One vector is turned by the same rotation once a step. Each row is the vector after some number of steps, and that number follows the row.
The counts run from 0 to 221.
6 0 -7 -2 12 -4 1 -10 0 4 9 14 -2 10 13 -10 21 -4 6 5 -15 14 20 -13 -6 1 1 24 -21 3 9 -27 2 -17 12 0 14 -> 175
-5 -15 -1 -3 17 6 -4 -7 23 -10 6 21 -2 0 -14 3 11 2 1 3 7 17 -1 -4 4 26 0 19 -6 -27 -14 -4 -6 -3 -14 9 5 -> 110
4 -10 -9 18 -18 -4 -5 18 1 -15 -2 -11 -3 2 -20 21 -12 7 7 -6 8 -13 -7 -8 -19 11 0 18 11 -10 -15 11 -13 -6 4 -8 -17 -> 185
21 -12 -12 -3 13 -17 -3 -9 -24 -11 20 5 -4 6 10 9 -6 -13 -6 -1 5 7 5 -6 10 -3 14 3 -6 26 7 -15 -4 5 -4 -18 14 -> 215
11 17 8 -8 -27 -1 7 11 24 13 3 6 -7 8 -3 -16 0 7 10 -12 5 3 1 -12 -7 -12 10 -11 1 -7 2 22 -12 -10 -9 -16 -19 -> 164
1 12 1 18 36 7 5 -5 3 -2 -1 -4 13 -5 13 -19 14 8 -3 -4 -15 7 3 6 -20 16 -10 16 -8 -5 5 -7 19 -7 1 4 12 -> 132
2 -12 -4 11 -11 -13 0 -13 -10 -16 6 6 -4 -12 14 -4 13 12 -6 -7 -12 27 -5 -11 -28 16 1 16 5 -5 -5 -1 -17 1 -17 7 -6 -> 86
-15 -2 8 -4 29 -14 -9 -9 5 11 -2 -8 7 22 -2 -8 -11 -18 1 6 -3 12 -5 10 15 9 -12 11 20 -2 10 0 -1 -6 21 -5 21 -> 196
1 3 -11 12 5 11 -2 7 -4 6 -4 -9 3 2 -1 15 -13 5 7 -4 -10 -16 26 -1 -16 -2 -6 -3 -4 13 18 -9 4 -15 14 -32 -14 -> 117
15 13 6 -8 11 -10 -12 -1 23 12 -13 16 -20 9 5 13 -8 1 2 29 5 0 6 10 5 1 -11 -6 -3 -16 -7 -3 3 -3 0 -31 1 -> 137
14 12 -3 2 13 3 -1 8 28 14 3 -9 12 2 -14 -3 -5 23 -2 -7 5 -24 -7 6 -3 -1 7 0 1 -23 2 26 -8 6 -4 -6 -15 -> 208
29 -9 3 1 10 -15 21 -6 -8 5 5 -5 -2 4 -10 -21 -2 16 2 -19 1 0 -8 -15 1 -14 9 16 -14 -6 0 -3 -14 16 -11 7 17 -> 148
5 18 5 15 35 6 8 -8 8 3 -7 4 6 1 12 -16 10 7 2 4 -7 6 8 9 -18 11 -14 13 -10 -13 0 -12 24 -8 -3 -1 13 -> 133
8 -21 -10 -4 30 -7 -11 -11 -19 -11 15 -10 9 -4 5 7 -4 -8 -14 -8 -9 9 -3 1 12 8 12 3 0 18 14 -7 -10 11 2 -8 16 -> 13
3 10 -9 9 -10 -8 -2 9 -9 -6 18 -20 8 -7 6 15 -1 0 -7 -15 19 -16 -6 1 -12 -10 1 14 13 17 9 15 -12 7 2 -13 -26 -> 143
0 -7 -4 -2 13 8 -9 11 1 -13 15 -17 16 4 -17 -4 4 -15 -4 -21 19 6 -18 2 22 3 21 6 -4 2 -2 24 -1 8 -4 0 9 -> 169
-8 -7 2 -29 10 -9 -8 -12 12 14 7 4 -5 16 5 -1 6 -16 -2 14 0 26 7 1 27 -12 4 4 -6 2 17 -4 -13 -1 11 -13 10 -> 37
-18 -2 7 0 24 -19 -9 -11 3 3 -1 -3 3 20 6 -4 -6 -20 0 11 1 18 -6 9 5 11 -14 19 21 -4 4 -2 0 -10 20 -1 18 -> 197
-5 -7 3 -2 12 5 6 -6 24 5 2 3 6 8 -14 -13 17 10 4 -4 4 15 -4 -5 3 7 -1 30 -7 -33 -5 5 -11 -1 -3 19 6 -> 108
-5 -6 -4 -5 25 12 -9 10 20 0 15 10 14 4 -21 0 -19 -9 3 -22 4 -11 4 -8 13 13 9 -17 15 1 5 9 -5 -10 1 -15 -4 -> 52
5 -3 -12 14 -9 4 -16 12 1 -11 8 -21 12 0 -5 7 -2 7 -3 -12 -2 -3 -9 7 -13 13 23 -8 5 -2 -4 38 -4 -6 -4 -15 -17 -> 27
-7 -18 3 -4 -6 -27 3 -15 -9 4 1 -17 -6 18 -6 5 -9 -5 -1 2 12 15 -15 2 6 -6 -9 27 17 -6 5 4 -24 14 5 1 6 -> 82
-2 18 0 9 -3 5 -12 8 -4 -11 -13 -14 -9 -20 22 25 8 -2 -4 13 1 11 5 9 -16 2 -14 6 -4 12 6 -2 3 0 2 -30 -14 -> 0
-8 -13 7 -8 3 -22 5 -13 -7 8 0 -17 -4 19 -6 6 -14 -5 -3 2 18 9 -11 5 15 -17 -13 20 15 -5 11 4 -21 17 5 -6 5 -> 81
18 20 0 10 -8 -4 7 13 13 12 -8 -20 2 -1 -6 0 -5 21 7 -4 4 -26 -1 -2 -19 -16 -7 16 -4 -12 1 12 -5 2 8 -12 -15 -> 4
5 -8 -4 11 -7 -3 5 -10 -5 -15 3 5 0 -18 12 -9 15 17 -7 -10 -13 29 -2 -9 -29 16 3 8 -2 -4 -2 0 -10 -1 -22 5 -7 -> 87
4 -3 -15 9 6 14 -10 8 -5 -3 -3 -7 3 -2 -1 22 -9 4 1 1 -13 -9 26 0 -11 5 0 -9 -8 14 15 -12 6 -15 11 -33 -11 -> 116
-3 -16 -7 -1 20 9 -9 -3 19 -17 6 24 -6 -6 -10 13 11 -2 -1 8 8 18 0 -5 4 28 3 11 -9 -20 -16 -10 -3 -3 -16 -3 2 -> 111
-17 -10 -8 20 8 5 -5 -15 -17 -11 -4 -4 3 5 10 17 -1 -5 -3 8 8 18 11 23 -15 12 -12 5 3 0 6 -6 18 -5 -9 -23 -4 -> 157
1 -9 6 -1 1 -7 -13 8 0 -16 1 -18 2 -15 0 -7 -1 -12 -7 -12 -17 26 -23 -14 6 14 12 6 7 10 -4 12 -26 8 6 3 12 -> 127
8 -13 -13 7 16 -1 -4 -1 -14 -11 15 -15 8 15 -8 -5 12 -11 0 -4 1 9 -5 -1 5 4 18 23 -19 4 -4 -4 3 -7 16 6 25 -> 172
18 9 -11 19 8 2 4 8 -8 -9 23 -8 19 10 -4 -16 4 1 3 -25 7 -12 -2 1 -14 3 22 3 -8 5 -3 17 18 -10 -3 -2 1 -> 30
25 3 -1 13 0 -8 20 2 -18 -6 11 -19 7 -2 -6 -11 -1 13 -1 -25 14 -11 -7 -9 -10 -17 4 21 -7 6 0 1 -7 17 -11 5 3 -> 146
-1 2 1 -6 5 10 -4 14 11 -10 17 -12 12 0 -14 -6 1 -13 -3 -21 22 8 -17 1 21 1 19 -1 2 2 -1 30 -7 7 -8 -2 1 -> 168
-1 -8 2 5 8 -5 -14 7 -2 -15 3 -21 8 -15 4 -6 7 -4 -10 -13 -23 24 -19 -10 -3 16 11 11 6 11 -1 12 -20 2 10 5 13 -> 128
